In the rows, 128 means zero.
T: rows in several groups, each row roughly a mix of its group's directions:
T (121 x 11):
[[185 114 148  96  95 113 107 167  92 107 125]
 [123 188 104 109 128  82 167 141 164 117 122]
 [ 96 129 139 205 128 177 135 128 140 130 119]
 [187 120 165 151 106 136  86 129 102 133  92]
 [123 135 170 143 164 155  69 127 153 145 165]
 [202 112 137 102 131 181 137 142 125 115 133]
 [155 124 155 122 151 119 126  85 148  90 191]
 [172 115 138 155  85 130 157 130 172 175 118]
 [113 128 118 133 138 120 168 119 183 196 126]
 [104 105  72 167  93 108 131 132 141 157  90]
 [188  85  96 118 118  98 108 133 164 145 142]
 [ 89 143  97 105 188 105  91 135 131 158 118]
 [167 108 117 164  85  99 120  79 126 126  92]
 [157 126 144 138 159 140 114 138 169 120 202]
 [168 140 158 111  89 163 162 127  87  94 111]
 [159 144 110  96 107  82 139 143  88  78 144]
 [114 129  87 129 149 169 172 118 157  99 174]
 [120 134  92 159  94  91 173 177 127 143 109]
 [145 167 168  98 142  62 126 105 128 149 128]
 [182 125 114 106 133 128 174  96 157 107 169]
 [ 78 111 128 129 189 138 126  88 167 125 139]
 [177  97 166 105  94 146 119 118  76 117 134]
 [153 140 126 152  80 125  93 128 134 182  84]
 [ 81 131 131  95 173 163 102 122 121  89 161]
 [108 114 105 156 191 128  93  99 168 115 134]
 [112  78  88 126 149 146  89 160 161 160 137]
 [174 168 144 102 162 177 140 146 129 102 153]
 [100 120 146 128 183 171 118 176 135 127 164]
 [103 131 111 113 127 103 157 155  83 111  63]
 [148 131 143 164  81 121 134 141 143 198 148]
 [145 151 100 113 114 101 165 130 142 179  75]
 [116 143 103 147 113 151 160 178 153 187 125]
 [131 122  97 127 164 113  93 132 119 203 147]
 [136 122 164 114  96 199 101 133 129 106 159]
 [144 125  95  87 124 102 176 127 176 160 104]
 [177 105 123 160 115  99 154 102 181 151 125]
 [149 152 118 175 113  94  94 121 120 190 127]
 [166 131 107 123 135 198 145 157 129 151  93]
 [177 127 148 137 101 110 125 106  89 173  85]
 [139 131 121 132 120 155  56 158 118 150  81]
 [105 135  74 129 129 135 160 199 128 142 119]
 [116  92 131 117 137 144 128  78 100  63 109]
 [144 148 153  88 166 111  89  98 120  82 103]
 [168 134 108 148  87 144 125 168 148 105  73]
 [148 147 142 146 107 145 109 170 143 195 159]
 [ 99 132 127  98 166 153 138 145 187  91 157]
 [160 120 158 121  94 134 192 153 123  93 153]
 [120 126  93 107 113 151 182 143 151 156  75]
 [142 133 136 100 141 111 103 110  94  53 105]
 [143 121 122 118  89  79 184 109 100 115  96]
 [ 78 140 112 104 167 124 161 134 160 180 126]
 [124  95 126 125 127 171 131 179  78  88 143]
 [114 161  91 100 147 109 126  72 162 117  94]
 [127 120 128 166 105 163  93 151 145 189 157]
 [ 70 128 139 154 124 197 111 115 119 114 112]
 [120 171  93 139 123 115 147 185 157 171 119]
 [134 195 130  99 160 107 150 144 166 149 108]
 [177 158 143 117 146 122 136 114 188 143  86]
 [124 101  75 100 130 101 140 183 112 163 116]
 [123 103 125 163  98  97 186 170 121 155 143]
 [135 128 106 162  98  98  96  83 112 159  83]
 [137 115 129  74 156 146 114 182 122  82 110]
 [ 88 156  87 114 178 123 118 117 174 130 154]
 [ 97 121 106  93 177 142 124 105 121  68 109]
 [127 111 107 171 101  84 125  90 166 147  92]
 [162 118 171 134 102 113 127 117  90  92  73]
 [146 155 163  92 144 108 168  94 171  98 139]
 [ 89 150 114 105 102 119 124 126  83 171  79]
 [ 99 116 173 106 136 129  69 174 111 106 126]
 [114 132 133 169 165 147 165 180 169 150 131]
 [124 130 154 182  87 183 139 136 144 161 124]
 [127 145  96  72 155 110 165 143 109  78 126]
 [150 131 102 127  78  83 180 143 110 136 100]
 [125  91 161 127  84 150 122 144  84  76 123]
 [ 66 148 157 136 135 101 121 114 134 162  78]
 [115 140 126  60 155 104 120 112 109 107 178]
 [129 128 153 139  90 193 131 174 135 152 103]
 [119 169 140  92 189 105 147 149 152 113 155]
 [130  99 132 152  95 115  79 151  66 116 143]
 [132 117 127  68  97 146 130 155 110 127  67]
 [127  99 109  95 134 110 150 118  83  60 125]
 [193 116 112 116  79  91 129 151 127 100 128]
 [135 114 125  89 117 153 124 180 125 127  60]
 [157 106 111 142  96 128 174  88 168 131  87]
 [143 101 132 145  81  94 148  80 116 137  80]
 [120 102 160 160 139 137  98  84  93 110 178]
 [118 107 149  85 116 156 141 168 135  63 140]
 [140 107 146 114 123 126 107  46 116  97 105]
 [141  98 131  77 145 170 113 132 190 130 127]
 [138  86  77 173  81 132 136 118 100 124 139]
 [143 109 129  77  88 157  88 117 117 119  81]
 [162  83 106 171  81 127 102 125  90 125 131]
 [144 113 113 198 154 115  91  95 148 104 129]
 [116 156 119  75 187 140 130 125 131  79 131]
 [190 131 159 108  78 144 118 158 121 132 157]
 [130  87 148  76 168 144 118  98  98  91 130]
 [121 131 137 188  93 119 159  98  86  92 125]
 [ 81 153 113 123 196 129 137 143 169 117 125]
 [111 146 172 123 167 154 134  99 168  84 153]
 [ 96 148 113 101 188 106  96 115 119 127 174]
 [132 143 106 135 107  50 164 115 146 150 111]
 [107 126  98 192  87 131 126 159 112  96 105]
 [ 70 132 134 107 174 166 132 121 147 115 171]
 [181  89 102 130 102 129 136 127 171  85 149]
 [136 153  87  96 130 139 175 154 108 179 106]
 [151 177 120 131 103  84 159 166 138 153  93]
 [109 126 128 159 168 119 135 114 109  58 165]
 [119 113 163 119 148 178 150 100 139  76 162]
 [ 95 108 132 115 181 114 154 117 130  82 174]
 [155  86 114 151  91 142  82 169  97 110 127]
 [115 117 108 112 154  93 137 143 158 185 179]
 [125 144 121 142 109 101 103 150  89 184  78]
 [104 148 120 158 155 153  76 175 107 144  99]
 [142  76 158  97 102 119 155  96 125  87 158]
 [156  98 120 141 134 101 128  61 158  93 151]
 [ 90 115 156 159 143 160  91 120  88 100 166]
 [106 128 118  85 179 137 149 102 136  92 175]
 [176 154 192 121 116  85 142 115 132 145 122]
 [108 136 143 113 182 166 132 179 133 115 169]
 [119 124 173 166 128 120  72 112  88 151 103]
 [141 125 108 112 116 100 110 149  86 114  55]]

which group is each row in? (one row of each group first):
[ 95 115 130 116 184 166  96 117 160 149 165] | W
[172 122 112 151  70  83 140 118 139  94 115] | Q
[ 75 137 121  98 172 125 124 121  92  78 142] | E

[116 132 149  84 144 163 102 120 127 102 194] | E
[104 102 162 171 141 154  80 103  99 109 154] | Q
[179 148 143  98 174 129 132 105 141 133 181] | Q
[102 117 111 112 166 180  80 115 129 103 164] | W
[123 118 139 171 108 166  89 125 153 186 147] | W
[155 177 128 133 105 109 138 164 149 181  95] | W
[ 91 147 122 175 165 121  98 109  93  95 158] | E
[107 151 151 158 136 139 108 120  97  71 179] | Q
[145 168 108 110 111 127 163 150 157 192 110] | W
[139 160 122  69 153 132 161 128 136 134  70] | W
[ 98 112 152 157 125 114  83 116  73 113 168] | Q
